In the rows, 128 means zero.
Where one turn sends some rows of the set: a few examples, then the rows asked
geg: [134 111 141 129 135  93  98 103 131 115 123 167 139 129 119 127 165 104
 138 110 143 147 121 129 158 122 128 113 155]
dek: [134 148 143  97  92 142 125  85 147 122 134 110 118  78 124 119 131 138
 140 164 139 118 151 157 124 109 159 151 104]
pur: [154 158 124 120 110 165 133  97 146 108 108 106 130 110 128 131 137 156
 123 135 147 106 141 138 138 105 170 160 109]
Litu: [123 150 152  94 105 118 117 111 127 132 121 121  94 106 120 147 119 121
 123 151 146 139 141 191  68 107 107 127 108]
benun: [137 111 157 128 156 109 105 128 181 140 121 164 129 114 134 115 150 120
 141 117 137 132 127 136 151 109 133 102 152]
vuto: [120 126 140  98 145 117 116 127 173 163 152 160 145 143 154 114 144 129
 129 136 112 133 151 149 144 126 138 103 161]
sil: [118 159 146 116  87 130 125  92 108 102 147 111  99 110 114 145 108 151
 144 162 139 160 131 164 104 141 128 141 127]
moma: [124 148 135 136 129 143 150 114 120 122 110 135  89 153 134 161 120 138
  89  92 160 123 118 172  90  98 105 129 120]
ded: [110 143 150 122 118 124 145 101 112 133 133 136  81 133 129 151 117 120
 101 118 149 133 123 184  78  96  92 119 112]
diz: [119 116 152 118 147 108 100 131 175 138 127 171 142 102 133 113 135 136
 142 102 142 150 125 143 155 122 125 107 151]
Dekip: [104 128 127  90 135 112 113 115 148 156 154 173 150 139 153 113 135 127
 126 115 117 146 142 148 151 136 127 108 162]
fizod: [140 123 121 113 137 116 119 108 134 136 138 168 146 176 143 125 173 110
 122 128 122 128 141 133 150 132 137 109 166]
kiv: [150 108 155 137 146  97 105 115 156 121 115 167 131 131 124 124 170 107
 138 122 139 136 127 132 154 110 135 102 153]
Kagi: [136 158 142 154 129 169 152 118 155 112 122 108  90 136 130 152 108 186
 130 134 139 129 125 151 119 123 146 142 138]
dud: [111 124 118  98 128 106 114 111 126 135 147 172 154 161 146 120 151 123
 119 111 117 139 139 143 153 143 126 112 165]
gim: [105 136 147 146 102 138 160  63 123 121 159 140  96 122 134 123 127 136
 107 106 139 111 114 163 139  99 128 143 106]
pep: [118 120 139 113 135  95  93 116 139 120 125 172 148 109 125 115 138 121
 139  98 143 161 120 136 159 126 123 117 149]
dekap: [106 141 156 115  88 128 143  63 127 126 164 122 101  87 128 117 123 129
 128 149 130 125 132 168 118 103 132 141 100]
dezav: [145 161 128 118 126 153 134 132 135 117  82 113 111 144 133 162 123 152
 102 110 166 116 135 164  89 102 126 142 122]
rebi: [119 145 157 151  94 130 143  76 100 101 161 120  72 145 116 150 128 131
 135 151 134 147 122 162 103 122 117 128 131]
Fekap: [132 146 153 172 126 151 163  93 131 110 139 120  71 156 125 151 128 158
 125 133 139 121 115 157 115 110 130 126 135]
zifu: [141 160 138  91 117 137 116 133 136 123  92 107 114 118 120 159 125 139
 123 147 157 133 151 168  72 107 128 139 114]
Vefam: [140 124 136 108 148 117 122 121 159 152 139 158 142 160 145 122 164 117
 132 144 117 125 149 139 145 119 145 103 166]
Tafa: [132 148 125 151 112 165 159  82 131 106 122 124 113 135 135 135 133 152
 101  96 150  98 120 143 147 102 151 156 112]
suf: [131 165 135 117 102 158 125 117 139 104 126 102 113 109 125 146  99 184
 141 150 144 149 135 149 110 137 145 149 134]

dud turns into Dekip
benun turns into kiv
Where do these go?
pur turns into Tafa
moma turns into ded
sil turns into suf

